[[ 6.6 -5.0  1.4  0.1 42.5]
 [61.1  6.8  0.8  3.3 -6.5]
 [57.5 11.2  0.2  3.9 -7.9]]
->
[[61.1  6.8  0.8]
 [57.5 11.2  0.2]]

[[-21.3   6.9  72.7   0.6]
 [ 41.5 -57.3 -43.7 -66.7]
 [  6.3  16.2 -61.6  24.4]
 [ -2.4 -22.7  51.4 -32.5]]
->
[[ 41.5 -57.3 -43.7]
 [  6.3  16.2 -61.6]]

[[  1.1 -12.6  -2.4   2.1 -52.6]
 [ -4.2  14.2  -1.5  -0.6 -76.0]
 [ -6.9  11.4   0.8  -2.0 -59.5]
 [  5.9  22.0   0.6  -1.7 -10.1]]
->
[[-4.2 14.2 -1.5]
 [-6.9 11.4  0.8]]

[[ 40.7   9.0  12.4 -23.2 -40.7]
 [-22.4   4.2  -5.6  44.7 -22.8]
 [ -1.8  18.1   8.8 -14.8 -15.0]
 [-30.9  10.7   4.0 -36.2  59.5]
 [ 32.7 -16.7 -27.6  -7.9  26.1]]
->
[[-22.4   4.2  -5.6]
 [ -1.8  18.1   8.8]]

[[-46.4 -41.9  60.8]
 [-67.9 -60.6  46.2]
 [  3.7   7.2  53.9]]
->
[[-67.9 -60.6  46.2]
 [  3.7   7.2  53.9]]

[[-32.7 -22.5 -20.0  60.8 -26.6]
 [  8.6 -57.0  36.0 -34.3 -46.8]
 [ 28.3  13.4  27.8  43.6  19.9]
 [ 45.5  43.0  31.2  13.3  27.2]]
->
[[  8.6 -57.0  36.0]
 [ 28.3  13.4  27.8]]

[[-33.5  17.8 -55.8]
 [ 68.5  -9.6  67.7]
 [ 57.8   7.8  61.7]
 [ 28.1  20.3  55.8]]
->
[[68.5 -9.6 67.7]
 [57.8  7.8 61.7]]

[[-12.2  52.2  28.0  17.2]
 [ 14.2  10.4  50.8 -33.0]
 [-61.9  38.2  31.3 -33.2]]
->
[[ 14.2  10.4  50.8]
 [-61.9  38.2  31.3]]
---
[[  2.7 -21.1 -20.0  30.6]
 [-74.7 -72.8 -63.8  51.5]]
->
[[-21.1 -20.0]
 [-72.8 -63.8]]

[[-37.5 -11.3  28.7  39.2]
 [-39.9  23.6 -58.9  59.6]]
->
[[-11.3  28.7]
 [ 23.6 -58.9]]

[[ 29.7   9.6  -3.6]
 [-25.8  54.7  -8.5]
 [ -0.8  30.2 -56.4]
 [-38.3  70.4 -64.6]]
->
[[ 9.6 -3.6]
 [54.7 -8.5]]

[[ 13.4 -48.6   8.0 -46.1  36.8]
 [  2.3  22.8  14.1 -61.2  41.7]
 [  9.5 -69.7  -8.3  29.9 -15.9]]
->
[[-48.6   8.0]
 [ 22.8  14.1]]

[[  3.2  -8.3  62.6  25.1  -8.4]
 [  4.5  -3.6  54.4  38.5 -15.6]]
->
[[-8.3 62.6]
 [-3.6 54.4]]

[[ 25.8  19.8  18.3 -55.1  33.2]
 [-20.3  -5.3   7.3 -31.9 -21.2]
 [  6.0   9.9  39.3 -20.8 -12.5]
 [-26.8 -25.4   5.0  73.9 -29.6]]
->
[[19.8 18.3]
 [-5.3  7.3]]

[[ -5.1   5.1 -41.8  10.4   1.1]
 [ -6.1   2.6  69.0  -5.9  14.1]]
->
[[  5.1 -41.8]
 [  2.6  69.0]]
